Each row has a name. Each question is about the rows just above it.

15.1 -24.3 -23.9 36.5 -4.6 -18.0 -13.4 11.3 -13.0 -6.1 42.1 1.7 23.8 10.3 7.8 -21.1 -5.8 -1.4 14.6 2.3 = K255
-12.6 34.2 11.7 58.5 14.2 16.5 10.3 20.3 25.5 33.6 -2.3 42.3 81.7 27.9 32.2 -23.1 6.9 -28.0 -33.5 -12.9 = K362
20.9 -28.0 4.7 -12.3 -8.6 -21.4 -8.7 14.8 12.0 9.4 -3.8 4.8 -11.0 23.7 0.4 -14.3 1.5 25.4 -4.1 7.9 = K75
How many entries does 15.1 -24.3 -23.9 36.5 -4.6 -18.0 -13.4 11.3 -13.0 -6.1 42.1 1.7 23.8 10.3 7.8 -21.1 -5.8 have? : 17
How many entries does -12.6 34.2 11.7 58.5 14.2 16.5 10.3 20.3 25.5 33.6 -2.3 42.3 81.7 27.9 32.2 -23.1 6.9 have? : 17
Number of entries in 15.1 -24.3 -23.9: : 3
Number of entries in 15.1 -24.3 -23.9 36.5 -4.6 -18.0 -13.4 11.3 -13.0 -6.1 42.1 1.7: : 12
Number of entries in 20.9 -28.0 4.7 -12.3 -8.6 -21.4 -8.7 14.8 12.0 9.4 -3.8 4.8 -11.0: : 13
Count the entries of 15.1 -24.3 -23.9 36.5 -4.6 -18.0 -13.4 11.3: : 8

-23.8 37.7 35.9 -24.0 -24.0 -23.7 34.9 -23.4 -25.2 35.2 : K783
-24.6 37.5 35.6 -25.6 -25.5 -26.1 -32.8 42.7 44.2 -33.3 : K429
-49.9 64.0 62.5 -52.0 -51.8 -54.0 64.8 -50.4 -55.6 65.3 : K602
51.2 -44.4 -44.7 54.1 53.1 55.9 -45.9 53.0 55.7 -43.4 : K316
-56.1 71.3 69.9 -58.6 -57.4 -60.3 72.1 -56.7 -61.0 70.9 : K48
-67.8 83.4 80.2 -70.7 -70.3 -73.0 83.2 -68.0 -75.4 84.4 : K12
-13.4 26.2 26.3 -14.3 -14.0 -14.0 26.2 -13.6 -14.8 24.7 : K491
-13.6 27.0 25.3 -15.4 -15.2 -14.1 25.8 -12.7 -16.6 24.7 : K408
-67.8 83.4 80.2 -70.7 -70.3 49.4 -38.3 45.7 50.3 -37.3 : K566
-24.6 37.5 35.6 -25.6 -25.5 -26.1 36.7 -24.2 -27.5 37.6 : K46
6.2 4.2 2.2 7.0 7.3 7.6 2.8 7.5 7.4 4.4 : K187
51.2 -44.4 -1.8 54.1 53.1 55.9 -45.9 53.0 55.7 -43.4 : K637
Number of entries in -23.8 37.7 35.9 -24.0 -24.0 -23.7: : 6
Count the entries of -56.1 71.3 69.9 -58.6 -57.4 -60.3 72.1: : 7
How many entries does -24.6 37.5 35.6 -25.6 -25.5 -26.1 have? : 6
How many entries does -13.6 27.0 25.3 -15.4 -15.2 -14.1 have? : 6
Count the entries of 51.2 -44.4 -44.7 54.1 53.1 55.9 -45.9 53.0 55.7 -43.4: : 10
Number of entries in -67.8 83.4 80.2 -70.7 -70.3 49.4 -38.3: : 7

-33.8 -35.2 54.1 53.7 56.8 -35.7 54.3 56.1 -33.9 55.7  K391
85.8 84.9 -62.8 -63.2 -64.6 86.6 -60.5 -67.9 86.2 -63.7  K158
-54.2 -50.1 74.0 73.5 75.7 -52.8 70.2 78.3 -53.1 76.7  K430
How many entries does -54.2 -50.1 74.0 73.5 75.7 -52.8 have? : 6
Number of entries in -33.8 -35.2 54.1 53.7 56.8 -35.7 54.3: : 7
Number of entries in -54.2 -50.1 74.0 73.5 75.7 -52.8 70.2 78.3 -53.1 76.7: : 10
Count the entries of -33.8 -35.2 54.1 53.7 56.8: : 5

37.6 -1.8 -26.5 79.6 34.2 78.7 -2.2 -78.3 : K648
-35.5 1.4 24.3 -76.7 -32.7 -75.5 1.5 76.9 : K423
-38.6 1.9 27.7 -86.8 -37.2 -85.0 4.1 85.2 : K899
34.8 -2.1 -25.2 75.9 31.8 74.9 -4.0 -74.1 : K508
-36.8 1.7 25.3 -81.7 -34.0 -80.1 4.9 81.2 : K143
-37.1 -0.4 23.7 -79.2 -36.8 -76.2 1.3 78.6 : K692
36.0 -1.1 -25.2 77.0 32.0 77.8 -1.9 -78.2 : K284
37.1 -2.0 -25.3 77.4 31.8 76.9 -2.6 -77.4 : K885
37.9 -2.5 -27.7 80.6 34.1 80.4 -1.4 -79.2 : K936
-37.2 1.5 26.2 -80.3 -35.4 -79.2 -0.7 80.0 : K790
36.0 -1.1 -25.2 77.0 34.3 75.2 -2.7 -74.8 : K435
39.6 -2.8 -27.4 81.5 32.5 82.0 -2.4 -82.0 : K854
Count the entries of -38.6 1.9: : 2
Number of entries in 36.0 -1.1 -25.2 77.0 34.3 75.2: : 6
How many entries does 36.0 -1.1 -25.2 have? : 3

44.7 -27.4 -27.2 42.6 47.2 -25.3 44.1 -> K265
30.7 -14.7 -14.1 30.1 33.4 -13.9 32.4 -> K699
-20.9 37.7 38.6 -21.5 -24.9 37.2 -24.7 -> K958
81.1 -63.6 -64.7 77.9 87.8 -61.7 83.2 -> K198
75.1 -55.3 -56.0 70.6 76.6 -52.2 72.6 -> K747
-4.2 18.9 19.2 -3.1 -1.6 16.8 -1.7 -> K347
-25.7 40.8 41.2 -24.6 -26.3 37.7 -25.1 -> K248
29.8 -13.6 -14.1 29.5 34.2 -15.2 33.0 -> K89
44.2 -28.6 -28.3 44.5 50.6 -28.3 48.7 -> K399
Count the entries of -4.2 18.9 19.2 -3.1: : 4
Number of entries in 75.1 -55.3 -56.0 70.6: : 4
Number of entries in 44.2 -28.6 -28.3 44.5 50.6 -28.3 48.7: : 7
How many entries does -20.9 37.7 38.6 -21.5 -24.9 37.2 -24.7 have? : 7
Count the entries of 29.8 -13.6 -14.1: : 3

-54.5 -32.6 31.0 6.7 : K4
-42.9 -35.7 -28.8 -42.2 : K971
77.5 29.2 49.3 -45.3 : K59
-81.0 47.5 -7.7 45.0 : K876
Number of entries in -81.0 47.5: : 2
How many entries does -81.0 47.5 -7.7 have? : 3
Number of entries in -42.9 -35.7 -28.8: : 3
How many entries does -54.5 -32.6 31.0 have? : 3
Count the entries of -42.9 -35.7: : 2
Count the entries of 77.5 29.2 49.3: : 3

-3.5 6.3 49.6 4.8 -2.4 26.7 -65.3 35.8 -1.7 0.5 53.6 1.8  K368
10.5 8.3 39.9 39.7 23.0 1.2 -37.3 -10.6 -10.6 -8.0 -90.6 -11.3  K676
59.4 6.6 33.7 -42.8 24.1 24.1 38.1 -53.6 7.4 26.1 26.9 55.1  K434
6.8 -20.5 46.1 32.4 -20.1 24.2 -54.2 32.2 24.8 -44.2 17.0 -28.4  K348
33.1 15.0 44.4 -31.4 6.6 30.1 -22.9 -0.1 -3.2 20.9 62.3 40.8  K987
45.1 44.8 10.8 0.9 -11.4 19.5 -57.5 55.4 -46.3 -21.8 -17.9 14.2  K290
51.9 21.5 -17.2 -34.7 15.4 22.4 52.7 12.1 -29.5 -22.2 24.8 19.2  K400
How many entries does 10.5 8.3 39.9 39.7 23.0 1.2 have? : 6
How many entries does 45.1 44.8 10.8 0.9 -11.4 19.5 -57.5 55.4 -46.3 -21.8 -17.9 14.2 have? : 12
Count the entries of 33.1 15.0: : 2

6.5 -13.0 7.3 -3.3 -9.6 8.4 -14.1 27.9 2.3  K621
11.0 -13.0 7.3 -3.3 -9.6 8.4 45.2 -59.8 -7.4  K770
6.5 -13.0 7.3 -3.3 -9.6 8.4 -1.6 -9.8 -4.5  K926
6.5 -13.0 7.3 -3.3 -9.6 8.4 45.2 -59.8 -7.4  K670
How many entries does 6.5 -13.0 7.3 -3.3 -9.6 8.4 45.2 -59.8 have? : 8
How many entries does 11.0 -13.0 have? : 2
Number of entries in 6.5 -13.0 7.3 -3.3 -9.6: : 5

